One hidden rule gives every row of this table a label. Here are some rows, each with its label.
[-0.24 -0.79 -0.32 -0.25 -0.3  -0.87  0.06 -0.2   0.57 -0.78  0.37 -0.62
 -0.28 -0.48  0.69 -0.72 -0.83  0.61  0.57 -0.38 -0.38 -0.63 -0.55 -0.07
  0.7   0.2  -0.71 -0.84  0.21  0.11  0.19 -0.1 ] 2
[-0.45  1.41  0.97  0.35  0.34  2.31 -0.52 -0.23  0.55 -0.89  0.46 -0.11
  0.41 -1.08  1.29 -1.21 -0.69  0.58  1.68  0.65 -1.48  0.15 -0.5  -0.77
  0.32  0.03  0.74  0.55 -0.47  0.88 -0.2  -0.39] 3
[-0.03 -1.03 -1.94 -0.57 -0.18 -3.01  0.86  0.6  -1.94 -0.98 -1.01  0.1
 -1.59  2.03 -0.88  3.12  1.55 -1.82 -2.81 -1.46  1.32  0.21  0.16  2.27
 -1.12 -0.25  2.28 -0.7   0.73 -0.93 -0.37  0.59] 4
[ 0.82  3.75  2.31  0.54  1.07  0.88  1.53 -0.55  0.75  2.11  0.54  0.69
  2.7   0.87 -0.57  0.16 -0.85 -0.14  0.69  1.57 -2.6   1.44  0.48  0.02
 -0.36  0.93  2.49  1.58 -1.07  2.39 -1.36  0.36] 3
[-0.02  0.2  -0.6  -0.31 -0.12 -0.96  1.56  0.1  -0.55 -0.28 -0.33 -0.36
 -1.16  0.43 -0.16  1.28  0.   -1.03 -0.65 -0.71  0.91  0.37  0.26  0.78
 -1.26 -0.17  0.44 -0.91  0.82 -1.5   0.02  0.72] 5
[-0.1   0.47  1.01  0.1  -0.18  0.56 -0.9   0.02  0.44 -1.99  0.76 -0.24
 -0.31 -0.95  0.82 -1.51  0.54  1.12  1.1   0.03 -1.23 -0.31 -0.28 -0.1
  1.66  0.   -1.1  -0.99 -0.12  0.18  1.4  -0.24] 2
[-0.08 -1.99 -0.35 -0.33 -0.31  0.62 -1.3   0.12  0.15 -2.12  0.36 -0.68
 -2.2  -2.38  1.93 -1.6  -0.37  1.25  0.05 -0.7   0.91 -1.18 -1.11 -1.15
  3.21 -0.6  -2.33 -2.13  0.65 -1.25  2.14 -0.79] 0
[ 0.66  0.88  0.91  1.03  0.58  1.57  0.16 -0.29  1.9   0.14  0.72  0.11
  1.65 -2.04  1.47 -1.28 -2.12  1.27  0.99 -0.24 -2.32 -0.62 -0.01 -1.18
  0.42  0.47 -1.66  0.64 -0.16  0.06 -0.65 -0.86] 2
[-0.4  -1.04  1.95  0.61 -0.1   0.99 -0.75 -0.12  0.95 -0.66  0.94 -0.01
  0.94 -0.04  1.11 -1.13 -1.55  1.32  1.05  0.37  0.36 -0.66 -0.41 -1.04
  1.08  0.24 -1.57 -0.65 -0.19  0.79  0.57 -0.84] 3
[ 0.1   0.85  1.23  0.48  0.15  0.99 -1.18 -0.27  1.09 -0.92  0.5  -0.27
  1.45 -0.63  0.41  0.04 -1.51  0.6   1.06  0.64 -0.66 -0.32 -0.68 -0.48
  0.39 -0.01 -0.82 -0.51 -0.55 -1.   -0.1  -0.31] 3
[ 0.13 -1.66 -0.54 -0.56  0.15 -1.69  1.73  0.7  -0.41  0.78 -1.7   0.41
 -1.01  0.99 -1.3   1.94  1.53 -1.52 -1.82 -0.65 -0.17  0.56  0.78  2.14
 -2.95 -0.34  1.93  1.21  0.11  0.46 -0.87  0.73] 5
[ 0.65  3.28  2.29  0.39  1.3   0.85  1.1  -0.56  0.17  1.39  0.52  0.45
  2.97  1.55 -0.69 -0.41 -1.5  -0.25  0.43  1.89 -0.9   1.15  0.9  -0.26
 -1.93  0.39  3.08  2.36 -0.46  0.93 -1.45 -0.36] 3
[-0.49 -1.23  0.68  0.26 -0.07  0.49 -1.15 -0.12  0.94 -0.86  0.74 -0.45
 -0.61 -1.7   0.14 -0.16 -1.45  0.92  1.86 -0.05  1.06 -0.73 -0.77 -0.82
  1.86 -0.13 -2.96 -0.79 -0.23 -1.3   1.23 -0.66] 2
[ 0.37  1.28 -0.42 -0.2   0.4  -1.78  2.24  0.59 -1.68  2.14 -1.26  0.47
 -1.34  2.36 -1.65  2.1   2.03 -0.92 -1.53 -0.07  0.54  0.72  1.39  2.64
 -1.46  0.37  3.5  -0.05  0.97 -0.15 -2.07  0.8 ] 5
[ 0.06  0.17  0.47  0.3   0.72  0.99 -0.26  0.29  0.68 -0.68  0.23  0.13
  0.22  0.29 -0.68 -0.11  0.46 -0.24  0.97  0.86 -0.01 -0.27 -0.05 -1.45
  0.4   0.13 -0.2  -0.7  -0.59 -0.62  0.52 -0.14] 5
[-0.29 -0.36  0.15 -0.07  0.17 -0.34  0.27 -0.07 -0.36  0.89 -0.48  0.33
  0.6   0.56 -0.07 -0.79  0.24 -0.45  0.19  0.28  1.46 -0.16 -0.31  0.21
 -0.16  0.21  1.43  0.33 -0.03 -1.22 -0.11  0.15] 1
[-0.13 -0.62 -0.12  0.14  0.05  0.11 -1.1  -0.15  0.21 -0.43  1.11 -0.26
  0.51 -0.25  0.04 -0.86 -1.67  0.72  2.1  -0.22 -0.1  -0.25 -0.79 -0.72
  0.52  0.01 -2.68  0.77  0.43  0.16  0.46 -0.58] 2
[ 0.35  2.13  0.91 -0.76 -0.26 -0.1   0.37  0.32 -1.27  0.4  -1.13  0.21
  0.62  2.26 -0.97  1.97  0.5  -0.88 -0.83  0.12 -0.32  0.83  0.86  1.12
 -1.11 -0.19  1.97  0.42  0.11  1.12 -1.38  0.72] 5
[ 0.05 -1.47  0.84  0.12 -0.08 -0.62 -1.49 -0.25  0.86 -0.38  0.28 -0.16
  1.   -1.32  0.57 -0.8  -1.44  1.05  0.82  0.18 -0.05 -0.32  0.09 -0.2
  0.19  0.16 -1.01 -0.45 -0.44 -0.29  0.43 -0.72] 2
[ 0.09 -0.99 -1.47  0.1  -0.11 -1.12  1.11  0.53 -0.69  0.5  -1.26  0.24
 -0.61  0.42 -0.67  0.12  1.74 -0.4  -1.27 -0.4  -0.38  1.08  0.22  0.63
 -0.23 -0.3   2.38  0.57  0.27 -0.05 -1.44  0.38] 4
[ 0.1   1.25 -0.6  -0.74 -0.64 -1.58  2.2   0.02 -0.8   0.79 -0.89  0.84
 -0.33  2.27 -1.74  1.57  1.86 -0.95 -1.25 -0.14  0.71  1.17  1.05  1.32
 -1.42 -0.33  3.36  1.12  0.29  0.29 -1.97  0.55] 5
[-0.76 -1.9  -0.95  0.39 -0.52  1.76 -1.49  0.41  0.24 -1.98  1.24 -0.52
 -1.33 -2.16  1.07 -0.64 -1.66  2.21  1.36 -0.62  1.44 -0.78 -0.76 -0.64
  2.44 -0.54 -1.94 -1.49  0.36 -0.78  2.43 -0.93] 0
[-0.2  -1.68  0.47  0.41 -0.03  0.68 -0.67  0.05  1.13 -1.58  1.02 -0.5
  0.46 -0.49  0.73 -2.06 -0.16  0.28  0.48  0.07 -1.37 -1.24 -0.51 -1.02
  1.43 -0.46 -1.96  0.32 -0.02 -0.53  0.7  -0.45] 3
[ 0.22  2.49 -0.11 -0.22  0.34  0.83  0.76 -0.34 -0.65  1.26 -0.41  0.24
  0.29  0.73 -0.55  1.8   0.09  0.22  0.12  0.75 -1.44  1.1   1.04  0.38
 -2.1   0.42  0.9   0.23 -0.04  1.15 -0.88  0.57] 2
[ 0.36  1.06  0.2  -0.22  0.48 -0.07  1.51 -0.27 -1.56  1.79 -0.71  0.47
  0.82  2.06 -1.59  0.85  0.65 -1.48 -0.6   0.56 -0.81  1.16  0.72  0.97
 -2.42  0.25  1.84  1.21 -0.15  1.28 -1.23  0.72] 1
[ 0.3   0.45 -0.17 -0.19 -0.33 -0.03  1.22 -0.18 -0.26 -0.5   0.32  0.02
  1.49  0.35 -0.35  1.06  0.51 -0.57  0.21 -0.39 -0.43  0.51  0.63 -0.41
 -1.48 -0.33  1.65  0.55  0.11  0.87  0.42  0.22] 3
[ 0.25  0.8   0.14 -0.54 -0.38 -1.44  0.79  0.   -1.24  1.11 -1.08  0.06
 -0.45 -0.08 -0.33  1.92  2.29 -0.12 -1.43 -0.32  0.16 -0.39  0.01  1.11
 -1.15 -0.4   1.23 -0.47  0.37 -0.32 -0.69  0.2 ] 1
[ 0.13  0.64 -1.07 -0.26  0.11 -1.49  0.9   0.24 -0.26 -0.13 -0.75 -0.04
  0.53  0.2  -0.62  0.47  1.11 -0.54 -0.73  0.46 -0.85  0.6   0.39  0.61
 -0.53 -0.11 -0.49  0.25 -0.15  0.5  -1.04  0.72] 4
[ 0.34  1.52  0.79  0.32  0.68  1.1   0.91 -0.6   1.71  1.91  0.96  0.38
  2.39 -0.43 -0.02 -0.64 -0.95  0.7   0.47  2.13 -2.15  1.09  0.69 -0.54
 -0.95  0.33  2.21  0.53 -0.2   1.22 -0.1  -0.04] 2
[ 0.01 -0.44  0.45  0.17 -0.38  1.03 -1.51 -0.08  0.83 -0.09  1.53 -0.37
 -0.45 -0.21  0.65 -0.33 -0.37  0.95  0.76 -0.03 -1.34 -1.09  0.73 -0.96
  0.22  0.09 -1.24  0.07 -0.09 -1.18  0.86 -0.64] 2
[-0.2  -0.29  0.4  -0.61 -0.43 -0.37  0.01  0.27 -0.29 -0.85 -0.65 -0.31
 -0.56  0.04  0.07 -0.39  0.9   0.08 -0.45 -1.35  0.63 -1.09 -0.63  0.68
  0.56 -0.15 -0.62 -0.67  0.21 -0.95  0.97  0.31] 5
[-0.53 -4.47 -0.3  -0.28 -0.94  0.64 -1.38 -0.13  0.47 -1.84  0.27 -0.42
 -3.59 -1.77  1.02 -0.81  0.07  1.32  0.7  -1.34  2.25 -1.35 -1.36 -0.36
  1.82 -0.48 -3.34 -1.34  0.25 -0.81  2.64 -0.64] 0
[-0.38  0.34  0.7   0.46 -0.09  0.74  0.46 -0.01  1.25 -0.03  0.86  0.38
 -0.16 -1.53  0.04 -1.33 -2.11  1.56  0.33  0.74 -0.36 -0.63  0.27 -0.15
 -0.18 -0.11 -1.95  0.92 -0.71  0.26 -0.3  -0.4 ] 2
[-0.14  1.36 -0.86  0.19 -0.05  0.51  1.61 -0.02 -1.49  1.07 -1.25  0.38
  0.62  0.93 -0.52  1.69  1.66 -0.6  -0.71  0.18  0.49  0.73 -0.25 -0.5
 -1.28 -0.1   0.36 -0.05  0.1  -0.54 -0.46  0.64] 4
[ 0.65  2.12  0.37 -0.22  0.28 -1.34  1.9  -0.06 -1.11  1.64 -1.62  0.96
  1.    2.03 -1.36  2.24  2.36 -2.12 -1.11  0.28  0.3   1.75  1.29  1.44
 -4.19  0.5   3.42  1.04  0.1   0.99 -1.71  0.44] 1
[-0.14 -0.68 -0.76 -0.08 -0.26 -0.43 -1.08  0.34 -0.25 -0.87  0.01 -0.48
 -0.47 -0.97  0.22 -0.7  -1.06  0.1  -0.17  0.46  0.84 -0.52 -1.56 -0.15
  0.59 -0.08 -1.22 -1.1   0.08 -1.01  0.95 -0.23] 4
[ 0.32  0.07  0.43 -0.04  0.01 -0.25 -0.34  0.3  -0.87  0.03  0.38 -0.13
  1.9  -0.05  0.05  0.04 -0.18  0.04  0.42 -0.29 -1.12  0.54  0.32 -0.27
 -0.96  0.12  0.81  0.97 -0.09  0.12 -0.36 -0.34] 5
[-0.52 -1.87 -0.94 -0.69  0.08 -1.37  0.69  0.12 -0.89  0.29 -0.9   0.12
  0.76  0.72  0.07  1.6   1.67 -0.91 -1.9  -0.39  1.64  0.19 -0.56  1.22
 -0.09 -0.44  0.7  -0.57  0.74 -0.85 -0.67  0.18] 4
[ 0.73  2.07  0.73  0.57  0.38  1.62  0.83 -0.44  0.86  0.88  1.21  0.38
  2.03 -0.28  0.29 -0.16 -1.68  0.04  0.73  1.45 -1.03  0.09  0.22 -0.82
 -0.05  0.51  0.78  1.12 -0.78  2.01 -1.46 -0.12] 3
[ 0.41  0.6  -0.11  0.2   0.34 -0.72  0.76  0.14 -0.83  1.75 -0.43  0.32
 -0.12  1.42 -0.67  1.53  1.23 -1.63 -1.04 -0.57  1.09  1.25  1.17  1.5
 -1.79 -0.15  2.62  1.37  0.37  1.66 -1.52  0.43] 5
[ 0.18  2.26 -0.42  0.05  0.45 -1.4   1.24 -0.13 -0.58  0.9  -0.91  0.39
  1.49  1.39 -1.11  0.83  0.87 -0.79  0.84  0.06 -0.26  0.66  1.3   0.42
 -1.68  0.46  2.89  2.01 -0.21  0.85 -1.63  0.61] 5
[ 0.39  1.06  1.19  0.17  0.7   2.62 -0.65 -0.63  1.21  0.18  0.05  0.45
  1.27  0.57  0.1  -1.   -2.71  0.03  1.    1.24 -1.53  0.82  0.72 -0.3
  0.55  0.67  0.34  1.76 -0.36  0.02 -0.24 -0.72] 3
[-0.02  0.64 -0.44 -0.17 -0.68 -0.49  0.66  0.27  0.4  -0.98 -0.05 -0.23
 -0.98  0.32 -0.5   0.95  0.13 -0.4  -0.95 -0.82  0.63  0.5   1.    0.75
 -0.94 -0.3   1.23  0.37 -0.11 -0.08  0.21  0.51] 4
[ 0.48  2.07  0.22  0.45  0.39  1.99  0.56 -0.46  0.58  0.24  0.65 -0.06
  0.01  0.01 -0.08 -0.79 -0.86 -0.75  0.66  0.56 -1.38  0.33  0.59 -0.46
 -1.18  0.3   1.33  1.11 -0.24  1.28  0.1  -0.16] 3
[ 0.1  -0.02  0.99 -0.22  0.1  -0.12  1.26  0.52  0.71  0.9   0.05  0.12
 -1.15  0.63 -0.42 -0.13 -1.24 -0.23 -0.1   0.45 -0.72  0.46 -0.13  0.83
 -1.58 -0.17 -0.57  0.23 -0.31  0.18 -1.51 -0.01] 5
[-0.03  0.07 -0.02  0.03 -0.52  1.71 -1.12  0.21  0.87 -0.88 -0.29 -0.42
 -1.32 -0.65  0.4  -0.42 -1.35  0.86  0.23 -0.86  0.27 -0.45 -0.96 -0.67
  2.07  0.09 -1.44 -0.66 -0.2  -0.85  0.85 -0.73] 0
[ 0.27  0.82  2.28  0.82  0.56  2.06 -1.05 -0.52  1.38 -0.71  1.13  0.26
  0.56 -2.24  1.06 -2.09 -4.05  1.49  2.25  1.65 -1.41 -1.2  -0.54 -1.72
  0.29  0.78 -0.88  0.15 -0.64  1.18  0.84 -0.49] 3
[-0.38 -0.9   0.2  -0.32  0.01  0.88 -0.93  0.08  0.46 -0.2   0.08 -0.06
 -0.33 -0.49  0.12  0.43  0.03  0.14  0.46  0.08  0.21 -0.09  0.15  0.43
  0.29 -0.35 -0.26  0.15  0.23  0.82  1.24 -0.38] 4
[ 0.07  0.83 -0.43  0.08  0.03  0.55  0.24  0.24 -0.26 -0.1   0.14 -0.2
  0.13 -0.77  0.21 -1.19 -0.56  0.01  0.07 -0.85  0.35 -0.27  0.15  0.84
  0.83  0.33  0.74 -0.39  0.22 -0.37 -0.34 -0.31] 4
[-0.85 -2.07 -0.3   0.07 -0.95  0.44 -1.82  0.17 -0.15 -1.18  0.9  -0.51
 -0.75 -0.71  1.11 -1.18 -1.41  0.18  0.42 -1.33 -0.16 -0.94 -1.45 -0.07
  1.43 -0.48 -3.11 -1.11  0.13 -1.11  2.14 -0.07] 4
[ 0.44  1.38 -0.3  -0.04  0.3  -0.23  1.16 -0.13  0.22  1.41 -0.77  0.12
  1.3   2.42 -0.65  0.88  0.35 -0.97  0.1   0.04  0.19  0.8   0.67  0.34
 -1.29  0.22  2.1   1.65 -0.29 -0.23 -1.31 -0.01] 5
[-0.04  0.31 -0.21 -0.62  0.16 -1.57  1.66  0.57 -1.42  0.84 -1.24  0.27
  0.7   2.37 -0.96  2.23  1.39 -1.58 -2.09 -0.3  -0.15  0.72 -0.16  0.99
 -1.8  -0.15  1.66 -0.11  0.58  0.24 -2.05  0.85] 5
[ 0.09  2.05  0.81 -0.02  0.56  0.86  1.4  -0.43 -0.39  0.85 -0.25  0.26
  1.15  0.38 -0.74  0.9   0.96 -0.55 -0.52  0.89 -0.61  0.26  0.5   0.27
 -1.39  0.17  1.08  0.18 -0.16  0.57 -0.44  0.05] 3
[ 0.09  1.26 -0.55 -0.28  0.31 -0.76  0.38 -0.5  -0.01  0.81 -1.12  0.25
  1.75  0.57 -0.64  0.62  0.71 -1.55 -0.37  0.91 -0.28  0.44  0.41  0.3
 -1.15  0.17  0.67  0.88 -0.04  0.64 -1.34 -0.2 ] 3
[-0.49 -0.93  0.45 -0.19  0.   -0.39 -0.74  0.19 -0.09  0.72 -0.17 -0.24
 -0.93 -0.54  0.12  0.17  0.16 -0.72 -0.3  -0.46  0.32 -0.07  0.07 -0.25
  0.63  0.19 -1.28 -0.48  0.49 -1.01 -0.14  0.54] 5
[ 0.54  1.01  0.22 -0.18  0.37  0.33  1.58 -0.2  -1.21  1.42 -0.37  0.39
  0.94  1.31 -1.21  1.61  0.95 -0.63 -0.56  0.02 -0.22  0.9   1.88  0.17
 -0.81  0.52  2.12  1.6  -0.3  -0.25 -0.85  0.12] 3
[-0.26  0.16 -1.51 -0.19 -0.28 -0.37  0.75  0.15 -1.06 -1.19 -0.38 -0.15
 -1.29  1.06  0.07  0.47  2.49 -0.06 -0.97 -1.83  1.19 -0.09 -0.23  1.2
 -0.16 -0.37 -1.62 -0.34  0.51 -1.84  0.34  0.41] 4
[ 0.41  0.06  0.36  0.35  0.11  1.53 -1.23 -0.53  1.32  0.04  0.98  0.11
 -0.79 -0.15  0.98 -2.4  -0.43  1.36  0.31  0.65 -0.49 -0.41 -0.55 -0.76
  0.96  0.03 -2.41 -0.14 -0.07  0.02 -0.58 -0.61] 2
[-0.13 -0.89 -0.96 -0.59 -0.04 -0.06  0.02  0.36 -0.96 -0.35 -0.93  0.07
  0.24 -0.03 -0.27  0.6   1.08 -0.44 -1.01 -1.42  1.99  0.05 -0.12  0.75
  0.05 -0.29 -0.73 -0.43  0.69  0.28  0.08  0.66] 4
[-0.33  1.2  -0.45 -0.19  0.14  0.63 -0.11  0.09  0.16  1.01  1.41 -0.19
  0.13 -0.85  0.45 -1.32  0.09  1.57 -0.22 -0.7  -0.99 -0.22 -0.07 -0.49
  0.93  0.29 -2.38 -1.06 -0.47 -0.59  1.22 -0.91] 0
[ 0.04 -1.31 -0.86 -0.14 -0.19 -1.35  0.46  0.43 -0.37 -1.15  0.07 -0.1
 -0.98 -0.36 -0.07  0.01  1.51 -0.31  0.14 -0.39  0.5  -0.25 -0.39  0.97
  0.5  -0.25 -0.49 -0.32  0.11 -0.17 -0.28  0.1 ] 4
[ 0.41  2.02  1.    0.21 -0.1  -0.2   0.82 -0.36  0.42  1.46  0.09 -0.18
  2.15  0.54 -0.62  1.09  0.12 -0.08  0.1  -0.03 -0.61  0.52  0.33 -0.1
 -0.18  0.35 -0.36  0.79 -0.15  1.36 -1.12  0.27] 3
[ 0.2  -0.26 -0.53 -0.5  -0.54 -1.2   1.11 -0.07 -0.54  0.23 -0.05  0.51
 -0.18  0.53 -1.06  1.1   0.56 -2.34  0.09  0.35  0.98  0.98  0.32  1.18
  0.66 -0.04 -0.15  0.36 -0.14 -0.63 -1.14  0.7 ] 5
Here are more rows. What is the label of each one?
[ 0.23  1.74  0.87  0.6   0.64  1.37 -0.81 -0.13  1.16 -0.1   0.53 -0.41
  2.17 -0.6   0.86 -2.41 -1.04  1.03  1.12  0.17 -1.12 -0.32 -0.41 -0.55
  0.65 -0.21 -0.79  0.38 -0.42  0.86  0.29 -0.45] >> 2
[-0.7  -2.14 -0.68 -0.52 -0.97 -2.07  0.1   0.09 -0.62 -0.06 -1.11 -0.07
 -2.68  0.52  0.07  0.04  0.33 -0.21  0.07 -1.39  0.71 -0.23 -0.03  0.85
  1.01 -0.85 -0.29 -1.55  0.23 -1.33  0.28  0.18] >> 4
[ 0.3   1.65  1.59  0.61  0.29  0.95  0.49 -0.2  -0.12  1.5  -0.43 -0.31
  0.49  0.12 -0.57 -1.06 -0.6  -0.15  0.33  1.03 -1.34  0.18  0.08 -0.47
 -0.32  0.45 -0.32  0.84 -0.41  1.74  0.23 -0.16] >> 3
[ 0.35  0.29 -0.01  0.07 -0.22  1.46 -1.02 -0.29  0.11 -0.3   0.51 -0.25
  0.27 -0.77  0.16 -1.39 -0.98  0.4   1.06 -0.18  0.08  0.23 -0.72 -0.61
 -0.12  0.18 -1.52  0.71 -0.41 -0.06  1.24 -0.45] >> 2
[-0.09 -0.12  0.71  0.39 -0.15  0.09 -1.76  0.02  0.81 -1.58  0.78 -0.21
 -0.07 -1.6   0.66 -0.96 -1.29  0.72  1.27 -1.24  1.12 -0.82 -1.25 -1.68
  1.01 -0.19 -1.51 -0.23 -0.23 -0.87  1.54 -0.46] >> 2
[ 0.19  1.54  1.16  0.59  0.55  1.45 -0.45 -0.42  1.42  0.16  0.36  0.21
  0.88 -1.06 -0.15 -0.81 -0.96  1.49  1.48  1.13 -2.01  0.64  0.7  -0.78
 -0.76  0.38  1.1   1.66 -0.69  0.34  0.31 -0.31] >> 2
[-0.36 -2.07  0.89  0.11 -0.33  0.63 -2.12  0.12  0.07 -0.73  0.26 -0.26
 -0.85 -1.1   1.39  0.2  -0.24  1.15  0.14 -0.63  0.89 -0.43 -0.94 -0.32
  1.48 -0.4  -0.42 -1.47 -0.43 -0.6   0.03 -0.26] >> 2
[ 0.85  4.8   2.28  0.38  1.21  2.19  1.35 -0.8   1.31  2.02  0.77  0.82
  3.96 -0.45 -0.51 -1.11 -1.38 -0.06  1.95  2.53 -2.91  0.09  1.8   0.05
 -1.69  1.02  3.03  2.21 -0.4   1.84 -1.17  0.21] >> 3
[ 0.06 -2.25  0.32  0.06  0.27  0.62  0.56 -0.36 -0.22 -0.1   0.27 -0.03
 -1.06  0.03  0.83 -0.74 -1.24  0.66  1.55 -0.61 -0.43 -0.22 -0.7  -0.81
 -0.47 -0.2  -1.9  -0.74  0.03  0.63  0.23 -0.15] >> 2
[ 0.23 -0.65 -0.87 -0.45 -0.11 -1.27  0.51  0.66 -1.43  1.2  -1.15  0.02
 -0.11  0.95 -1.07  2.48  0.65 -1.53 -1.87 -0.41  0.4   0.74  1.08  0.69
 -1.67 -0.13  2.49  0.1   0.48 -0.8  -1.19  1.26] >> 5
[ 0.36  1.76 -0.46 -0.42  0.13 -1.59  1.07  0.07 -1.38  2.01 -1.33  0.64
  0.83  1.3  -0.74  0.74  1.23 -1.4  -0.66  0.03  0.52  0.71  1.    1.25
 -2.29 -0.05  1.74  1.68  0.17  0.64 -0.65  0.51] >> 5
[-0.13 -1.18 -0.06  0.61  0.06  1.61 -1.38 -0.64  1.74 -0.49  1.45 -0.54
  0.81 -1.47  0.62 -2.44 -1.71  1.98  1.05  0.15  0.39 -0.78 -0.92 -1.27
  1.97  0.05 -1.69 -0.17 -0.26 -0.82  2.44 -0.64] >> 2
[ 0.27  0.84  0.5   0.6   0.62  1.77 -0.25 -0.44  0.83  0.55  0.49  0.28
  0.9  -0.03 -0.17 -1.44 -1.39  1.01  1.05  0.98 -1.09 -0.12  0.3  -0.6
 -0.58  0.53  0.36  0.52 -0.31  0.54 -0.53 -0.34] >> 2
[-0.61 -3.15 -0.55  0.4  -0.17  1.1  -2.96 -0.14  1.22 -1.73  1.45 -0.9
 -0.75 -3.06  1.36 -1.07 -1.55  2.54  0.11 -0.89  0.45 -1.21 -1.25 -0.99
  2.99 -0.12 -1.79 -1.38 -0.1  -0.57  1.15 -0.57] >> 0
[-0.04 -2.57 -0.71 -0.17 -0.81  0.12 -1.11  0.33  0.19 -1.29  0.32 -0.27
 -1.25 -1.08  0.91 -1.2  -1.01  1.14 -0.53 -0.29  0.44  0.15 -1.28 -0.15
  1.28 -0.17 -1.56 -1.11  0.05 -1.02  0.84  0.14] >> 0
[ 0.07 -0.57 -0.47 -0.13  0.14  1.22 -0.53  0.46 -0.51  0.48 -0.27 -0.16
 -0.05 -0.66  0.7  -0.65 -0.56  0.08 -0.65  0.45  0.07 -0.59  0.08 -0.35
  0.1   0.24 -1.81  0.19 -0.44 -0.28 -0.29 -0.22] >> 4
[-0.39 -0.09 -0.68 -0.49 -0.29 -0.86 -0.61  0.2  -0.13 -0.45 -0.13 -0.39
 -2.2   0.1   0.01  0.56  1.21 -0.57 -1.19 -0.6  -0.02 -0.07 -0.98  0.89
 -0.98  0.02  0.45 -0.13  0.17 -0.31  0.47 -0.31] >> 4
[-0.11  0.95  0.28  0.74  0.1   1.17 -1.63  0.01  1.26 -1.12  1.02 -0.15
 -0.21 -1.37  0.74 -2.2  -2.24  1.27  0.94  0.38 -0.44 -0.96 -0.62 -1.68
  0.52  0.26 -0.33 -0.5  -0.58  0.34  1.02 -0.56] >> 2
[ 0.32 -0.63  0.96  0.48  0.15  0.9  -1.66  0.06  0.7  -0.82  0.17 -0.26
  0.64 -0.9   1.52 -0.5  -0.21  1.06  0.84  0.08 -0.55 -0.67 -0.87 -0.74
  1.93  0.15 -0.75  0.39 -0.3   1.34  0.51 -0.42] >> 2
[-0.18  1.14 -0.56  0.03 -0.35 -1.06 -1.17 -0.02 -0.16  1.27  0.18 -0.04
 -0.67 -0.33 -0.2   0.8   0.67  1.13  0.04  0.81 -1.1   0.13 -0.86  0.6
  1.08 -0.09 -0.24 -0.02 -0.27  0.02  1.19  0.13] >> 0
[-0.51 -1.9  -0.55 -0.31 -0.46  0.19 -1.36  0.16  0.51 -1.46  0.13 -0.14
 -0.84  0.13 -0.03  0.38  0.15 -0.08 -1.28 -0.77 -0.61 -0.95 -0.58 -0.34
  2.   -0.21 -2.08 -1.47  0.51 -0.71  0.28 -0.28] >> 4
[-0.38 -2.5  -0.69  0.34 -0.46  0.95 -1.81  0.45  0.17 -1.51  1.13 -0.74
 -1.64 -1.33  0.83 -0.79 -0.82  2.24  1.87 -0.33 -0.35 -2.   -1.27 -0.43
  2.18 -0.34 -1.62 -1.6   0.54 -1.37  1.86 -0.84] >> 0
[-0.25 -0.61 -0.4   0.05 -0.58  0.63  1.26 -0.03 -0.28  0.15 -0.12  0.31
  0.01 -0.42 -0.2  -0.79  1.04 -1.45 -0.41 -1.15 -0.59 -0.08  0.27  0.41
  0.05  0.12  0.94 -0.63  0.17 -0.88 -0.17  0.3 ] >> 5
[ 0.52  1.38  0.7   0.58  0.27  1.42 -0.27 -0.52  1.23  1.44  0.17  0.39
  0.09 -0.28 -0.02 -0.03 -0.83  1.2   1.61  0.52 -1.78 -0.44 -0.31 -0.95
  0.33  0.46 -1.12  1.01 -0.24  0.41 -0.86 -0.4 ] >> 2
[-1.23 -3.81 -2.07 -0.72 -0.55 -1.76  0.14  0.66 -1.69 -1.73 -1.28 -0.59
 -2.58  0.91 -0.13  1.92  2.84 -0.62 -2.61 -2.14  3.04 -0.37 -0.49  1.49
  1.12 -0.5  -1.48 -2.42  0.8  -1.6   0.68  0.63] >> 4
[ 0.55  1.62  2.47  0.42  0.89  1.09 -0.42 -0.99  1.26  0.78  0.46  0.41
  1.5   1.03  0.02 -0.8  -2.2   1.39  1.34  1.64 -2.38  0.94  1.33 -0.97
 -0.82  0.41  2.27  1.72 -0.59  0.8  -0.61  0.08] >> 3
[ 0.81  1.42 -0.57  0.4   0.45 -1.19  1.75 -0.11 -0.62  1.39 -0.58  0.72
  1.43  1.36 -1.11  1.32  1.63 -1.11 -0.45  0.24  0.35  1.17  0.71  0.72
 -1.56  0.15  2.1   1.7   0.11  0.68 -1.65  1.19] >> 5
[ 0.08 -0.55 -0.28  0.14  0.48  0.36 -0.39 -0.27  0.02 -0.12  0.18  0.21
 -0.45 -1.4  -0.29 -0.2  -0.25  0.72 -0.29 -0.37 -0.44  0.36  0.59 -0.16
  1.23  0.39 -0.56  0.21 -0.6   0.34  0.26 -0.23] >> 2
[-0.02 -0.74  0.09  0.53 -0.05  1.42 -1.1  -0.24  0.78  0.08 -0.26 -0.11
 -0.18 -0.61  0.57 -1.47 -1.95  0.39  1.03  0.57 -2.01 -0.54 -1.01 -0.68
  1.62 -0.33  0.25 -0.55 -0.31 -0.45  1.66 -0.82] >> 2
